Each path below is one point turned by a fixed rotation once a step. After each direction that follows a path, write how fast that rotation turns it, in degrees each step (0 if it stays still).
Each turn is a multiple of 5 degrees from 10 to 175, or 0.
Path 1:
[-67,-13,255,-85,32,99,364,237]
[-241,219,239,2,270,72,100,241]
[-193,416,-26,-132,84,109,-20,34]
[86,265,-12,-330,33,263,110,-79]
[220,31,160,-46,151,345,159,-47]
[-50,128,117,217,227,233,172,-168]
[-248,112,-60,-56,259,8,208,-257]
[-36,-19,-175,-278,369,35,36,-118]
[233,74,-229,-17,355,163,-97,-20]
[214,79,-295,225,102,147,183,-153]
[31,-161,-221,74,67,-53,375,-144]
[-76,-229,-133,21,332,-129,236,153]
[-56,109,-277,96,260,-157,-24,277]
[84,206,-423,-13,-36,-87,97,159]
[232,8,-183,-114,-148,15,312,203]
Directions:
[-75,160,231,-96,-85,127,-5,44] -> 20
[96,-203,90,-216,71,5,46,82] -> 100
Path 2:
[-113,-226,-13,-59,148,96,-288,-346]
[-241,-67,356,-9,-52,139,189,-73]
[-276,117,-203,220,-213,191,-57,68]
[-96,-278,-87,193,107,-43,-151,-293]
[-71,-59,433,40,-158,157,0,-135]
[-280,136,-119,-33,-147,305,-183,-2]
[-300,-274,-144,151,181,-83,11,-231]
[-41,-111,309,276,-250,60,90,-88]
[-90,125,-77,31,-136,322,-330,-55]
[-329,-194,34,-82,208,18,-64,-239]
[-233,-54,171,172,-260,80,283,-47]
[-51,50,-180,329,-134,230,-259,-63]
[-187,-235,164,0,178,-65,-226,-268]
[-233,-20,248,-88,-267,219,157,-46]
[-227,88,-284,231,-26,259,-69,-31]
Directions:
[86,-12,-196,-1,172,148,-19,-146] -> 125
[176,-67,-15,257,-66,-89,-62,-33] -> 90
[-1,-209,-18,-131,-30,-165,44,-168] -> 120
Path 3:
[14,238,289,-285,-151,-11,-80,257]
[-26,-154,11,47,-121,-486,167,-22]
[-268,315,-6,-325,164,-91,59,-77]
[30,-185,-410,-122,-231,-83,160,-48]
[136,293,-223,-94,345,43,70,171]
[106,-293,-4,-182,-117,57,-10,418]
[235,304,211,40,-10,-312,71,189]
[-333,-249,149,-164,13,-305,-21,119]
[5,314,-59,-201,-203,-176,218,-236]
[-176,-140,-442,-21,216,-177,5,72]
[194,160,-159,-355,25,262,167,148]
[207,-116,-174,158,-29,-209,-76,401]
[38,115,379,-282,164,-59,118,228]
[-128,-60,-9,-49,-370,-378,-64,88]
[-127,191,-21,-162,270,-227,245,-203]
Directions:
[-70,28,-275,-54,42,75,51,-157] -> 60
[-112,3,70,235,-31,201,51,-47] -> 0
[-100,-254,-109,79,-71,-75,-97,77] -> 175
Path 4:
[332,-138,133,410,45,-63,-38,-192]
[116,93,109,-228,-269,-401,120,-151]
[28,51,-7,367,139,-392,-250,112]
[-288,-167,106,-89,-126,-276,-84,-385]
[229,-136,-318,-62,71,-239,-392,33]
[-102,-8,-126,212,-382,85,-125,-377]
[500,-192,1,29,112,-111,-46,-233]
[109,214,-20,97,-488,-237,42,-34]
[113,-16,165,337,240,-321,-47,-209]
[-120,-141,93,-227,-290,-408,-87,-61]
[-18,87,-269,237,155,-244,-396,-54]
[-95,-342,1,-23,-288,-17,-158,-359]
[463,94,-313,-52,11,-123,-178,-105]
[90,6,100,357,-445,-52,-12,-150]
[336,10,149,-26,192,-386,65,-281]
Directions:
[126,-107,18,-288,1,-80,35,27] -> 135
[154,116,169,83,-40,-78,193,40] -> 55
Path 5:
[-34,-175,26,72,453,-272,118,28]
[88,274,-91,-239,17,-325,-229,151]
[-114,64,118,201,116,-221,244,355]
[-17,119,103,-5,342,-243,-367,-48]
[114,41,-189,-166,122,-368,235,225]
[-149,243,253,94,-17,-176,-236,290]
[38,-65,-11,141,472,-279,93,32]
[5,203,-25,-297,-9,-351,-242,152]
[-28,145,59,260,122,-219,225,377]
[-124,17,146,-40,333,-277,-381,3]
[186,150,-260,-120,149,-349,212,191]
[-236,175,255,80,-16,-232,-171,344]
[110,25,-55,179,482,-264,65,-18]
[-40,87,-37,-368,13,-379,-172,202]
[18,243,62,321,104,-199,185,329]
Directions:
[-137,44,-69,103,-128,-161,40,-197] -> 0
[-2,-109,29,69,242,10,-97,-183] -> 120
[182,112,-122,164,70,36,159,-16] -> 175
Path 6:
[-147,-85,100,78,-321,228,149,-48]
[342,-87,-48,-6,-11,148,-237,-112]
[-133,116,204,312,-152,32,40,-200]
[302,-168,132,55,133,206,-14,141]
[-81,-198,214,126,-197,-166,-9,-202]
[126,-95,25,-101,-43,373,163,-34]
[78,-61,30,120,-349,-62,-242,-101]
[86,95,81,181,192,279,36,-249]
[167,-79,282,173,-180,-65,-41,189]
[-42,-318,56,97,173,97,-10,-285]
[116,-38,241,-134,-299,112,119,7]
[38,-211,-133,185,-48,202,-242,-142]
[177,262,277,35,-91,34,37,-180]
[31,-158,38,337,13,184,-15,162]
[178,-133,277,-77,35,-127,-18,-215]
Directions:
[-1,113,-169,-92,-170,131,-111,-104] -> 70
[156,-124,117,139,-123,117,27,-129] -> 0
[206,98,127,-178,-53,-126,-24,9] -> 170
Path 7:
[134,-143,-322,-86,-301,118,-165,3]
[-4,-56,-104,207,-301,-191,97,273]
[11,215,-135,34,125,-31,-138,395]
[189,-5,-9,364,101,240,-143,50]
[-172,-142,-160,229,238,122,254,28]
[185,-106,86,-194,202,207,263,165]
[154,126,331,141,171,-128,219,-118]
[-116,204,-50,-160,290,47,46,-306]
[91,-64,62,-198,-219,204,128,-333]
[-215,102,84,-148,-266,-241,240,-76]
[-7,259,88,-283,-175,-21,-262,83]
[-79,62,97,224,-271,25,-314,-125]
[-397,-136,-215,26,-92,79,-154,99]
[87,-272,111,-22,-101,68,-122,357]
[-31,-94,131,275,159,-245,-87,233]
Directions:
[64,215,90,68,118,-80,-188,-18] -> 90
[81,-112,86,-78,226,-74,99,-141] -> 35
[-81,-183,36,-71,-55,-151,-217,-1] -> 25
[79,21,-75,-248,71,153,-103,81] -> 140
Path 8:
[-8,29,-174,27,-317,-314,-50,158]
[-168,-7,-26,145,117,-407,105,10]
[-395,99,-50,111,-128,-50,98,162]
[-194,192,-268,-89,-128,-196,6,-229]
[-180,250,-78,-98,214,-245,-163,94]
[-50,146,-161,-27,-274,-187,-142,280]
[17,-50,-94,73,-21,-483,34,-18]
[-345,37,15,184,32,-173,115,210]
[-290,128,-222,15,-307,-122,77,-126]
[-210,210,-125,-102,208,-223,-75,-106]
[-130,238,-130,-54,-83,-106,-189,311]
[54,-6,-163,-4,-214,-414,-70,5]
[-217,4,54,158,144,-383,86,170]
[-354,55,-123,98,-286,-117,113,73]
[-222,149,-188,-73,47,-254,25,-230]
Directions:
[-17,-1,83,13,313,-112,3,-33] -> 135
[224,-81,38,22,-30,-141,-93,175] -> 65
Path 9:
[142,34,113,-255,-431,7,179,-228]
[-164,190,-148,-173,377,-174,-176,239]
[5,-178,294,338,54,105,151,-298]
[126,59,-164,5,-362,-14,-147,406]
[15,-127,-191,-363,210,-29,108,-395]
[-220,379,363,145,40,1,3,156]
[264,-420,-150,239,82,22,-176,61]
[-119,119,-4,-261,-438,-15,270,-104]
[-89,228,-194,-51,436,-37,-298,1]
[154,-158,456,203,-58,99,209,-138]
[-50,-57,-323,28,-264,-190,-151,377]
[-125,-62,-110,-249,178,214,145,-451]
[71,426,299,202,29,-66,-60,219]
[143,-551,-25,17,44,-74,-112,36]
[-301,204,-99,-83,-347,24,360,15]
Directions:
[86,173,-150,-181,-54,106,-26,-108] -> 100
[89,-63,0,27,70,39,283,-141] -> 155
Path 10:
[46,-181,-111,-14,377,-139,-279,127]
[-142,-150,51,275,113,153,-297,-253]
[296,-375,35,130,-44,-146,-100,-131]
[0,-159,71,19,476,-211,-124,-4]
[-63,-113,303,192,72,129,-190,-293]
[224,-275,246,57,-64,-284,-3,-90]
[-171,-90,248,-98,405,-177,31,-61]
[-50,-42,442,26,-134,133,-146,-221]
[44,-211,243,-131,-159,-388,13,34]
[-298,-116,238,-282,233,2,53,54]
[-72,-47,362,-156,-271,136,-219,-22]
[-133,-222,63,-206,-200,-343,-76,175]
[-315,-198,31,-302,155,193,-76,65]
[27,-82,124,-112,-306,161,-384,77]
[-210,-288,-185,-83,-106,-292,-163,151]
Directions:
[-243,60,-70,50,127,-175,7,47] -> 130
[-45,-164,73,-137,30,-89,-187,-150] -> 0
Path 11:
[221,170,-149,3,-65,301,168,263]
[5,68,-168,-324,340,227,-127,-33]
[128,81,-402,-241,-133,-219,-118,52]
[246,-251,57,-385,-63,-27,210,84]
[136,-218,-279,-67,-3,191,47,-368]
[375,237,-218,82,-59,79,246,16]
[-15,-9,-176,-160,330,318,134,193]
[84,154,-327,-252,-66,94,-318,-7]
[243,0,-63,-391,48,-280,110,108]
[25,-406,-247,-151,-149,105,171,-63]
[386,115,-82,-14,-127,224,91,-263]
[138,107,-304,36,354,132,283,76]
[9,98,-292,-200,-90,317,-185,270]
[210,113,-60,-451,171,-103,-116,-91]
[77,-271,-357,-167,-111,-199,143,21]
Directions:
[97,-177,60,69,-126,-25,154,-172] -> 65
[220,-153,-24,73,102,4,-148,94] -> 0
Path 12:
[-53,177,5,-272,-303,303,-40,195]
[38,-374,-156,-63,249,238,-230,-19]
[-71,202,-283,-134,-137,-221,-323,115]
[147,232,-177,-64,296,304,16,-246]
[160,52,96,298,172,-192,-352,125]
[-89,235,-115,163,-46,-180,150,-386]
[256,145,317,71,240,-81,278,192]
[-227,-158,275,320,-256,-52,12,-181]
[63,-168,-112,-160,-93,-228,441,97]
[-270,-18,342,-142,-125,304,21,187]
[101,-473,-199,-48,-178,91,-59,-11]
[-322,145,-211,-340,23,-18,-86,257]
[282,42,-73,-155,-21,398,-224,-133]
[-76,-62,-292,207,265,-189,-317,140]
[117,411,-71,-160,-29,-117,-64,-331]
Directions:
[-210,-49,50,-57,142,46,-3,-211] -> 170
[-110,135,179,-55,-126,-75,-176,36] -> 155
[70,131,-168,-6,124,34,-224,-45] -> 35
Path 13:
[131,-68,201,-394,-82,-113,209,52]
[10,-83,-189,18,377,128,-237,151]
[74,231,-175,305,-127,-1,156,-235]
[-109,-132,269,-280,-229,171,92,-131]
[-140,-106,19,129,148,-94,-396,270]
[173,171,-111,133,-17,-353,281,-22]
[126,-154,27,-328,108,304,193,-57]
[-113,73,-94,245,22,165,-426,-38]
[-158,156,93,120,-250,-276,242,-111]
[63,-284,183,-291,59,76,97,264]
[194,173,-226,123,247,-49,-339,81]
[-83,129,-115,45,-63,9,361,-329]
[-59,-263,217,-93,-162,311,-83,102]
[-38,195,51,129,5,-317,-354,122]
[-33,17,-114,-80,66,-235,432,-44]
Directions:
[15,27,183,116,215,87,-119,54] -> 125
[-109,125,128,-173,101,-44,138,-119] -> 130
[158,45,-185,-30,159,136,57,-101] -> 80
Path 14:
[-150,-300,-120,183,93,-128,-394,-40]
[-84,220,-19,-117,-124,398,94,283]
[141,24,285,-146,47,-252,274,-284]
[157,-99,-301,298,60,-138,-303,37]
[-398,-29,58,-205,-185,289,5,203]
[260,234,215,-63,247,-42,256,-140]
[61,-192,-185,279,-212,-322,-186,-74]
[-223,-172,-80,-160,97,422,-91,180]
[32,413,164,-142,10,-156,335,-51]
[247,-272,78,277,-14,-229,-253,-160]
[-163,-61,-382,-118,-115,316,-41,232]
[-200,218,343,-212,176,-93,180,-87]
[435,6,8,311,-44,-187,-158,-28]
[-243,-347,-232,-125,-246,170,-40,20]
[-100,317,95,-164,376,86,158,29]
Directions:
[-13,99,-60,-195,111,-35,113,-203] -> 120
[-186,19,-29,122,-2,222,126,-56] -> 115
[-198,-83,117,-57,-175,-143,23,-67] -> 160
Path 15:
[-6,-285,337,270,231,29,-159,-238]
[-60,86,180,218,51,-416,-291,-219]
[42,191,130,349,337,-27,77,-288]
[-15,-12,377,371,78,-269,142,123]
[-254,390,120,178,-22,-290,199,-152]
[-229,23,300,204,72,171,408,-135]
[-384,-105,364,59,-249,-197,72,-56]
[-337,96,133,-30,-11,77,1,-466]
[-163,-352,370,152,87,97,-92,-225]
[-179,-8,183,115,-15,-317,-343,-303]
[33,80,121,294,328,9,-93,-389]
[73,-83,376,377,133,-259,-28,7]
[-132,391,119,242,87,-336,63,-164]
[-80,103,279,324,180,77,386,-84]
[-318,3,337,137,-198,-240,221,64]
Directions:
[-5,-35,-261,60,-74,107,-65,158] -> 0
[-49,225,-158,-69,25,9,-14,-188] -> 135
Path 16:
[-168,114,-142,62,-316,120,-138,-384]
[262,167,108,15,-213,-260,331,82]
[-209,-266,194,243,-86,-251,-200,94]
[15,22,66,-35,38,-26,64,-566]
[116,189,-299,85,-245,-360,-7,78]
[-305,-133,390,-144,-190,-168,51,48]
[328,-246,-12,28,-17,-111,-187,-329]
[-194,107,-233,-59,129,-408,184,-42]
[-134,112,134,-297,-339,-82,-301,0]
[288,-363,69,-180,-65,-135,255,-79]
[-105,-10,-68,9,337,-382,-255,29]
[-238,15,-155,-385,-175,103,-19,-270]
[422,12,23,-241,-92,-171,48,221]
[-280,-408,8,-93,205,-136,-73,129]
[97,116,-12,-275,169,126,-209,-376]
Directions:
[-284,16,66,11,50,-68,-95,132] -> 130
[85,-249,192,64,58,-17,-15,71] -> 100
Path 17:
[42,35,77,27,-27,181,-79,-449]
[-120,-284,-188,-267,-38,46,-8,-217]
[57,207,63,-324,-21,200,118,-193]
[-143,28,-91,-70,-362,-55,-65,-287]
[-192,-126,159,-115,-90,277,198,-128]
[-17,-16,195,-358,-249,-162,-2,-4]
[-206,211,71,9,-190,-22,341,-95]
[-72,-146,402,33,-181,-75,-22,-155]
[-145,-155,78,-177,46,-212,326,53]
[102,213,310,-6,13,-179,92,-191]
[-123,-195,9,141,-41,-276,126,-270]
[55,-141,240,-85,284,20,169,-168]
[115,31,-86,-169,68,-327,25,-259]
[-56,32,-8,146,121,115,184,-404]
[39,-297,21,-218,21,-22,-154,-278]
Directions:
[-198,103,-6,10,155,-4,-189,96] -> 0
[76,-41,60,133,208,-206,58,-38] -> 25
[76,299,-78,-44,-41,-109,47,-13] -> 110
Path 18:
[-322,61,-154,-88,-55,277,74,335]
[83,-178,-193,-54,128,186,27,438]
[391,-17,67,84,-103,261,-8,321]
[43,128,183,3,-224,464,115,28]
[-202,-112,-30,-217,-14,460,8,-13]
[-49,-261,-156,-221,-113,202,-300,279]
[75,60,-38,39,-303,85,-172,417]
[-98,233,15,83,-102,292,239,340]
[14,-101,-99,-53,198,400,217,234]
[316,-225,1,-123,10,343,-136,130]
[98,46,171,-31,-389,317,-196,50]
[-331,74,-5,-134,-241,312,-51,131]
[-217,-126,-209,-147,31,230,-49,370]
[241,-70,-123,56,-66,140,-67,467]
[231,181,124,130,-166,305,140,248]
Directions:
[-191,-45,-30,-98,-145,-33,-208,-68] -> 60
[-119,228,113,73,-133,48,111,-50] -> 95
Path 19:
[437,56,-249,-66,28,219,39,-162]
[-126,113,-388,16,160,301,-136,-203]
[-62,-304,-235,205,-193,195,-36,-206]
[269,-285,-143,20,-80,256,-274,142]
[4,-18,-6,-337,-48,357,-265,-176]
[9,67,-283,-62,-381,80,-83,-251]
[-66,67,-284,169,-230,102,-369,191]
[-182,-186,221,50,-280,324,-271,19]
[272,82,122,-104,-439,118,-116,0]
[-7,449,-61,-43,-109,168,-238,58]
[-286,210,51,266,-297,189,-15,-156]
[189,44,111,401,-288,115,-22,191]
[166,227,306,48,35,387,-103,93]
[117,305,116,61,-156,221,183,-325]
[155,305,-264,376,-15,102,52,-9]
Directions:
[-17,28,-95,-25,-124,257,122,110] -> 0
[92,-125,-121,43,220,74,116,-104] -> 20
Path 20:
[-178,-20,-240,202,-299,197,68,-114]
[152,-144,-145,133,-335,-256,44,-43]
[352,-157,142,-68,-35,-183,-185,-180]
[146,102,86,-43,221,128,-100,-391]
[-200,255,-261,-39,-18,118,74,-283]
[-166,-111,-311,-153,-317,-96,21,-52]
[130,-458,-20,-43,-251,6,-69,-108]
[339,-111,180,203,-14,128,22,-284]
[208,393,-33,65,-34,-54,-3,-294]
[-112,168,-270,-200,-13,-213,-192,-188]
[-192,-349,-186,-142,32,11,-107,-200]
[61,-302,-28,50,-123,219,280,-220]
[291,134,45,29,-360,57,192,-124]
[195,215,-10,-67,-219,-122,-356,-128]
[-57,-70,-120,74,160,-102,-349,-279]
Directions:
[-8,-166,101,-113,49,73,-246,12] -> 95
[-174,97,-150,112,-84,-2,-188,45] -> 80
[51,-45,-77,-31,-138,-21,-37,-294] -> 0
Path 21:
[-415,-77,36,-218,16,8,232,-137]
[166,-323,60,158,-86,-324,-80,-13]
[322,145,-12,60,-169,361,-23,-46]
[-246,303,-22,-243,-1,-67,-71,275]
[-180,-187,-190,174,338,-107,-108,-197]
[163,-91,262,1,-128,83,360,-243]
[148,-56,-32,-82,-226,-72,-66,454]
[-175,243,-195,163,11,209,-331,-108]
[-61,132,138,-267,288,-175,146,-230]
[71,-405,73,152,135,-25,120,203]
[27,155,-66,253,-420,114,73,-34]
[41,133,-157,-418,-40,-82,-251,-3]
[-132,-87,208,152,368,69,-227,-47]
[101,103,4,211,55,-80,446,-33]
[-35,-277,-233,-220,-316,71,29,155]
Directions:
[96,-103,159,-73,78,-90,-116,-203] -> 100
[-70,-127,1,35,15,297,-58,-72] -> 145
[-122,-141,110,-163,6,-31,-52,205] -> 130
[140,-97,3,6,-297,3,-36,20] -> 85
